rotation ticks, each row followed by its count of ticks
The counts run from 0 to 124.
[123 104 159 135 113 152  65 150  81  97  96 140 129  95 116 189 152 154
 142 146 154  91 106 129 148 167 124 117 150  92  85 125  58 127 171 143
 101 147 157 135 159 130 128 150 132 134 130 105 148 112  76 128 115 110
 104  97 134 131  81  89  93 126 125 145 169 146 145 132 103 148 113 133
 160 121 118 128 167 128 103 151] -> 56
[140 130 140 175 166 164  72 122 134 135 113 143 160 112 121 164 164 152
 161 147 154  86 132 156 130  90 148 146 164  87 110  95  50 131 161 177
 101 174 197 106 147 109 114 170 135 125 134 127 149 136 133  92 114  91
 104 149  93 103 115 118 128 116 129 151 122 135 127 130 157 133 128 106
 128 111 118 150 138 146 131 137] -> 60
[126 103 143 154 128 119  68  70 149 147 131 176 119 119 133 151 181 130
 156 144 146 123 124 166 135  97 143 151 157 105 121 126  54  83 105 118
 103 164 165 102 156 139 150 205  96 131 156 125 156 113 118 118 110 126
 144 126 106 108 124 121 125 126 135 174 154 135 110 121 129 145 119 121
  96 123 109 163 161 147 145  90] -> 41
[134 126 128 151 160 166  93 131 114 125 110 131 133 135 119 206 169 159
 139 151 137  97 129 111 124 122 158 119 135  90  87 117  55 124 163 151
  87 175 154 114 149 128 170 193 152 144 134 103 144 140  96 145  85  81
 114 121 110 146  98  86 116  90 155 133 156 127 152 109 123 108 127 132
 133 146 108 125 112 142 135 145] -> 58
[145  91  94 110 181 188  88 113 126 111 100 143 143 120 141 177 155 165
 127 170 123  89 118 146 134 156 121  85 157 117 108  82  79 100 128 132
 111 165 105 124 118 146 154 197 124 162 143 138 105 125  74 135 119  84
 131  98 122 150  94 114 112 120 108 118 155 165 116 139 104 132 139 150
 113 148 111 143 112 161 113 133] -> 88
[106 109 140  91 141 139  25  96 109 112  55 142 170 110 120 104 158 141
 145 156 157  97 130 140 144 147 110 107 179 113 126 130  95  97 142 181
 125 183 170 114 121 120 103 155 112 141 163 153 127 119 118  92 156 113
 153 103 132 121  96 123 124 162 114 113 110 155 129 117  88 129 160 158
 129 107 118 129 121 120 138 129] -> 81
[135 138  87 109 187 152 103 120 149 135 107 174 144 129 146 147 166 149
 171 173 100  80 146 143 145 120 145 124 161 105  80  77  69 117 115 126
 110 191 178 106 112 122 100 183 118 144 149 154 121 117 107 137 111  99
 139 136 111  98 109 149  95 111 120 115 129 180 109 141 141 113 124 112
 110 129 120 155 107 150 121 115] -> 90
[121 124 115 121 144 138  89 104 156 136 117 177 167 129 142 150 157 164
 169 185 102  87 157 134 121 122 135 137 186  94  87  81  51 132 109 125
 109 187 191 122 131 136 114 177 116 164 144 156 117 114 107 131 111 115
 152 148 107  98 114 153  91 128 131 114 115 149 121 132 135 145 122  91
 111 111 153 175 111 121 128 124] -> 91
[144 135 126 172 192 161  82 123 135 124 110 145 136 121 121 185 165 158
 145 139 150  89 132 142 118 106 162 133 146  90 101 112  54 122 153 155
 100 174 173 103 139 117 146 186 163 126 143 116 153 145 112 129  76  92
 103 131  99 119 119 104 127  87 141 140 134 137 140 114 148 122 138 122
 136 146 102 148 118 160 141 139] -> 59
[127 127 128 145 143 119  77  77 142 134 118 179 109 137 125 150 176 111
 145 136 147 114 119 150 136  79 161 161 128 107 117 133  59  86 110 116
  91 159 169 103 143 122 143 210 112 113 162 118 151 104 122 129 104 131
 134 116  94 108 125  91 103 123 129 166 171 142 113 129 123 121 141 155
 114 119 101 139 137 154 134  89] -> 40
[ 86 110  83 119 103 121  34 129 135 125 107 139 175 135 134 153 155 142
 142 161 169 106 134 169 127 126  99 143 151  89 123 163  82 118 139 155
 130 165 180 123 125 115 116 158 106 136 143 161 144  81 117 134 127 167
 152 133 102 106  93 136 112 174 139  95 107 154 116 126 105 138 114 134
 137 115 155 150 142  85 137 127] -> 111
[133 100  92 151 140 153  41 141 146 118  94 148 144 104  92 171 155 116
 125 145 159 103 134 141 124  82 122 139 170 103 133 161  49 156 157 156
 124 128 148 107 152 148 133 181 145 129 145 143 168 102 120 116 131 147
 131 151  99 108 123  87  99 161 149 145 116 167 102 103 146 149 125 120
 138 111 132 144 162 132 130 117] -> 30
[102 112 134 160 110 138  74 133 128 127 130 144 152 123 113 136 172 172
 145 140 190  88 120 164  81 129 104 133 132  94 131  86  92  68 146 134
 115 131 149 114 148 155 163 187  97 155 124 105 106  88  72 107  89 132
 125  92  76  98  87  89 140 134 145 123 128 134 155 129 114 139 120 118
 158 129 129 148 125 106 163 166] -> 67
[ 86 147  67 123 143 114  35 133 144 122 114 135 160 116 147 157 153 138
 144 150 175  91 146 172 126 109 116 135 140  94 116 159 101 116 148 164
 125 169 183 109 110 107 114 165 134 138 138 157 140  89 126 142  92 154
 137 147 101  87 103 135 119 161 129  79 107 161 127 119 127 138 120 123
 151 129 155 185 134 128 147 145] -> 110
[106 144 146 142  89 128  84 150 128 138 130 144 139 114 114 155 162 152
 153 138 168  79 137 149 103 128 129 151 146  80 113 100  77  70 135 124
  98 140 192 117 125 131 155 174 109 142 123 105  96  88  81 109  66 135
 139  80 103  86  80  99 129 134 155 123 122 125 185 143 131 125 121 105
 154 117 137 145 128 105 147 150] -> 66
[148 122  90 114 200 171  89 119 133 115  97 160 139 115 132 172 154 157
 144 170 107  73 132 150 141 135 142 106 162 121  82  86  78 123 116 128
 115 187 143 109 111 122 125 193 137 150 154 144 115 120 103 126 116  86
 129 114 103 118 104 128 111 116 108 104 153 177 114 146 117 122 140 140
 130 145 106 143 103 171 116 132] -> 89
[120 135 112  86 144 140  50 100 122 106  95 160 148  97 120 125 135 143
 116 163 137  56 142 175 122 148 112 115 145 100 110 102  81 112 138 145
 142 136 143 126 135 136 124 172 130 156 120 148  94  85  90 119 145 130
 145 111 110  97  75 128 139 146  90 107 129 144 127 168 120 197 133 140
 105 122 139 195 123 138 111 156] -> 5
[106 112 163 164 117 131  73 102 105 117 129 170 142  86  91 167 145 152
 143 139 141 109 135 162 115 162 123 132 168  98  94 146  74 126 151 147
 129 160 183 122 163 124 116 168 143 154 142 107 145 127 105 144 101 129
 115 107 146 114  83 120 148  98 124 138 163  88 165 147  99 167 149 110
 143 139 109 182 149 131 122 138] -> 54
[107 106 112 138 154 124  51 102 139  90  88 148 122 132 117 160 164 133
 122 135 153  96 125 143 124 109 132 125 117 118 108 146  81 101 130 130
 105 131 118 107 135 135 174 207 108 125 153 105 117 104 100 167 127 129
 113  89 111 132 100  70 116 161 136 144 180 142 130 116  69 129 123 184
 142 126  89 127 118 115 147 128] -> 38
[ 83 123  94 106 104 117  83 110 138 145  84 159 154 154 144 183 173 126
 146 149 157  97 147 127 113 112 156 136 135  90 130 179  78  94 167 137
  96 162 159 103 120  93 166 191 158 123 154 144 127 102 113 148 133 165
 123  94 120 109 124 102 119 116 109  96 115 165 129 102 127 145 155 133
 152 124 135 120 137 113 148  96] -> 20
[148 118  96  72 122 166  79  98 129 144  83 167 155 136 132 168 144 103
 118 161 126 106 160 132 117 130 148 100 190 119 116 126  76 132 121 107
 119 143 176  90 121 143 145 183 116 167 151 150 102 127  93 113  91 141
 178 103 120 110 118 131 102 118 135  96 112 162 164 143 146 162 112 144
  94 140 131 117 112 150 134 119] -> 2
[126  92 153 113  97 150  87  75 142 139 107 173 118 129 133 173 149 154
 132 171 140  91 122 134 111 139 132 124 178 119 125  94  26 132 132 109
 121 142 146 139 158 150 134 187 138 133 132 131 155 101 104 127 138 161
 122 112  84 122 118 127  93 118 123 158 147 150 103 130 123 181 148 113
 116 108 163 135 170 126 108 112] -> 11
[143 109  94 114 119 185  94  76 125 131 109 169 112 108 132 189 157 161
 128 174 114  98 131 140 133 142 165  83 175 147 107 126  57 143 167 109
 126 134  92  94 138 121 167 185 144 159 140 145 118 124 121 143 126 133
 107  74 102 132 102 115 139 123  96 136 139 177 110 118 125 179 145 124
 131 138 146 120 142 167 130 125] -> 13
[128 135 107 101 155 158  65  86 141 121 114 163 149 101 105 139 130 135
 108 154 144  72 147 183 101 139 114 125 153 107 118 112  87 112 139 138
 139 135 156 114 129 149 138 189 137 169 118 145  98  96  95 124 111 149
 164 115 117 101  81 132 154 126 104 102 115 125 137 173 140 196 136 120
  91 128 130 206 122 142 118 155] -> 4
[111 109  83 119 107 142  50 148 120 112 126 149 125  89 110 191 157 149
 122 142 136 104 108 162 160 148 117 122 131 112 105 183  94  96 175 128
 124 153  97 100 140 117 133 168 137 136 130 155 143 102 115 148 129 114
 135 104 140 119  67 119 118 140 106 137 149 169 122 139  95 152 129 132
 164 149 148 170 168 157 122 150] -> 25
[131 155  97 117 158 135  52 137 164 113  96 164 113 122 114 178 148 123
 136 178 103 102 153 136 159  99 147 131 148 113  69 158  62 140 127 116
 116 144 131 100 132 120 139 193 130 136 168 155 130 112 122 159 124 112
 166 115 118 101 109  86  86 167 141 128 158 184 101 104 100  98 117 129
 133 115 125 143 119 140 113 120] -> 120
[ 93  90 132 103 124 154  67  97 134 123  79 165 137 126 127 166 156 129
 150 141 137 111 148 133 125 158 132 117 186 130 108 148  89  96 116 122
 103 169 186 108 110 136 129 166 121 156 177 137 120 142 105 145  92 128
 163  78 156 125  85 132 139 108 132 108 139 117 146 120  78 125 164 166
 138 147 106 136 107 126 158 110] -> 83
[106 116 127 111 120 107  64  70  84 123  83 170 175 112 106 144 159 119
 128 145 141 110 113 119 130 123 156 120 152  74 129 165  70 102 159 152
 116 177 166  83 170  98 141 183 133 135 165 131 116 143 104 113 164 113
 103 104 124 119 112 111 126 129  98 133 137 148 155 132 112 144 141 145
 120 150  78 134 138 130 138 117] -> 51
[146 123 118 147 160 116  61  87 101 111 117 166 171 157 102 134 192 152
 136 166 171 113 148 153 107 126 131 104 114  94 106 139  85 127 135 163
 120 139 189 124 162 134 152 189 112 177 123 105 125 105  88 132 107 136
 121 132 111  98 135  78 110 144 136  96 142 128 158 109 143 152  98 109
 116 114  84 140 133 110  98 143] -> 48
[124 100 133 115 142 152  67 123 124 107  90 153 105 103 139 171 145 132
 126 122 162  88 129 155 124 159 104 126 181 105 114  90  91  99 107 109
 108 148 200 138 107 156 106 168 114 142 141 126 145 102  81 114  59 158
 141 110 121 112  91 130 124 108 115 124 153 134 147 159 110 172 152 145
 126 128 124 150 153 153 120 117] -> 85
[137 138 138 105 171 159  61  94 117 133 118 127 151 136 119 135 179 146
 115 166 168 102 152 137 105 133 135 120 135 117 108 115  97  99 138 149
 122 159 188 101 122 158 159 190 127 188 123 129 137 131 112 111  49  98
 172 110 126  96 118 104 132 143 151  77 111 132 141 103 136 117 142 108
 122 121 103 131 121 160 123 145] -> 78
[117 137  67 103 130 171  69 110 136 148 132 117 154 138 149 191 169 156
 125 172 136 114 150 155 147 122 149 101 127 109 107 156 103 106 171 141
 112 160 136  88  94  96 173 184 141 173 115 157 120 125 120 151  92 121
 148  99 118 118  85 117 138 155 126  90 106 167 131 112 130 120 135 116
 144 155 142 137 107 152 130 140] -> 108
[130 174 111 111 127 145  94  96 137 131 136 155 111 122 150 185 162 157
 138 181 112  91 155 154 153 115 184 119 129 117  77 119  76 134 158 111
 110 163 163 107 107  92 137 163 140 159 106 140 125 112 136 146  86 118
 129 100 114  87 107 134 127 127 103 115 127 170 129 115 144 169 131  79
 131 119 154 161 132 158 118 131] -> 15
[107 125 160 134  99 132  71  71  91 136 130 184 156 116 103 160 154 132
 142 142 134 130 135 150 121 139 144 134 147 104  93 165  73 127 137 137
 133 158 203  95 162 106 119 165 131 159 142 113 135 146 110 141  92 116
 127 104 141 107  80 138 151 107 138 132 164  82 171 148 106 161 137 126
 128 153 108 167 127 130 133 131] -> 53
[ 81 126 123 101 109 121  71 101 127 122  87 162 124 114 149 170 161 165
 150 166 127  93 122 117 142 140 157 114 162 111 100 129  68 123 171 118
 131 199 109 126 140  98 137 171 131 128 161 149 143 126 132 150 125 127
  88  96 107 127 102 127 107 130 109 124 152 192 102  91  74 115 166 127
 156 144 155 129 131 126 159 111] -> 101
[132 125 106 122 104 186  55 100 136 152  98 139 145 122  93 171 155  94
 119 166 130 129 147 134 155  97 151 122 165 106 130 168  43 133 158 148
 115 123 139  56 152 130 167 186 134 152 150 141 114 135 124 117 138 116
 175 102 113 123  88 114 123 179 153 146 113 161 133 124 130 149 107 136
 122 129 123 116 121 130 130 114] -> 32
[ 98 135 132 108 129 151  78  58 102 129 141 170 141 140 144 142 156 174
 115 160 156  87 132 170  88 140 121 127 113 116 119  86  74 122 146 123
 156 158 153 126 147 121 134 187 129 155 125 123 118  96  93 139 105 140
  91 109  69  99  79 130 142 146 118  93 144 141 115 144 105 158 156 109
 144 137 151 166 116 136 113 164] -> 98
[138  92 136 109 126 169  77 125 115 128  96 144 118 108 133 170 158 145
 133 144 160  94 116 155 140 166 105 111 171 104 108  73  72  89 115 119
 108 151 170 147 121 155 125 178 102 140 129 131 143  94  68  97  95 136
 160 115 110 126  88 123 100 117 119 134 147 132 139 157 110 173 140 137
 111 112 129 148 164 152  98 126] -> 86
[111 130  84 119 124 123  42 146 125 111 127 136 124 139 132 206 170 134
 144 139 121 114 128 120 140 125 145 121 118 113  64 157  68 140 143 104
 122 155 143  96 147 120 137 183 121 145 117 129 150 128 107 157  64 107
 142 146 120 126  89 123  86 151 166 116 154 178 122 122 112 117  96 119
 168 138 135 143 132 148 140 158] -> 27
[149 137 113 136 129 117  90 112 118 106 121 166 110  89 102 168 172 151
 150 182 101 113 144 134 170 125 165 102 152 102  56 167  96 117 145 121
  82 139 142 105 127 113 146 176 101 155 141 133 127 108 113 148 111 118
 150  78 157  99 109  89 101 124  93 140 157 149 155 118 136 150 108 106
 134 122  97 141 143 146 113  98] -> 45
[101  99 128  88 119 156  48  92 115 123  59 144 160 124 128 131 161 127
 139 155 139 114 137 131 142 159 121 104 181 134 110 141  86 104 130 151
 111 175 175  98 112 123 111 161 104 147 173 143 112 133 122 127 126 111
 160  81 145 131  88 135 129 144 128 108 140 135 140 112  68 116 158 171
 132 132 125 109 109 115 152 112] -> 82
[143 126 123 133 124 162  67  72 139 135  94 171 128 121 108 147 145 117
 113 182 163 106 151 173 125  94 133 117 161 115 125 160  72 144 130 148
 123 103 160 121 129 145 174 187 124 149 144 133 125  90 125 127 152 182
 152  84  95 110 118  77 124 175 120 138 135 136 124 119 132 169 137 130
 107  92 119 135 136 111 103 107] -> 124
[100 155 126  83  88 137 126  92 112 138 111 155 123 122 142 152 145 128
 113 161 134  79 146 115 105 137 146 133 156  85 113 102  74  98 144  94
 130 154 149 104 121 126 177 191 144 161 129 133  88 115  84 120  85 145
 120  83 108  96  80 117 121 117 107 104 124 167 161 134 144 165 152 103
 121 139 135 146 108 132 130 119] -> 96
[165  98 114 155 133 162  74 100 109 112 123 186 117  86  97 163 175 145
 149 187 108 120 134 162 173 117 148  83 152 142  80 153  92 129 142 127
  92 111 136 100 137 118 132 183 102 152 141 130 135 111 124 134 140 113
 143  63 141 102 102  97 127 145  99 141 168 145 130 128 119 154 111 124
 137 116  87 132 156 155 103 106] -> 44
[109 142 109 130 120 167  58  93 149 132 113 146 138 110 104 169 139  91
 112 148 134 120 169 146 136  86 164 129 157 115 101 169  63 127 141 143
 131 123 144  51 128 126 169 193 143 171 152 139 116 145 140 129 116 111
 171  93 139 116  74 117 159 163 144 132 123 135 145 139 128 154 116 128
 118 137 119 140  97 145 157 115] -> 33
[115 112 124 128 151 114  74  80  95 128  90 167 182 112  90 137 169 132
 131 169 153  94 124 136 122 120 134 122 135  70 142 173  74  99 153 171
 106 159 152 111 164 109 154 198 150 150 151 133 115 119 102 109 178 121
 113 102 115 113 121  84 122 119  98 126 122 140 137 118 124 152 136 133
 110 132  84 143 140 113 112 114] -> 50
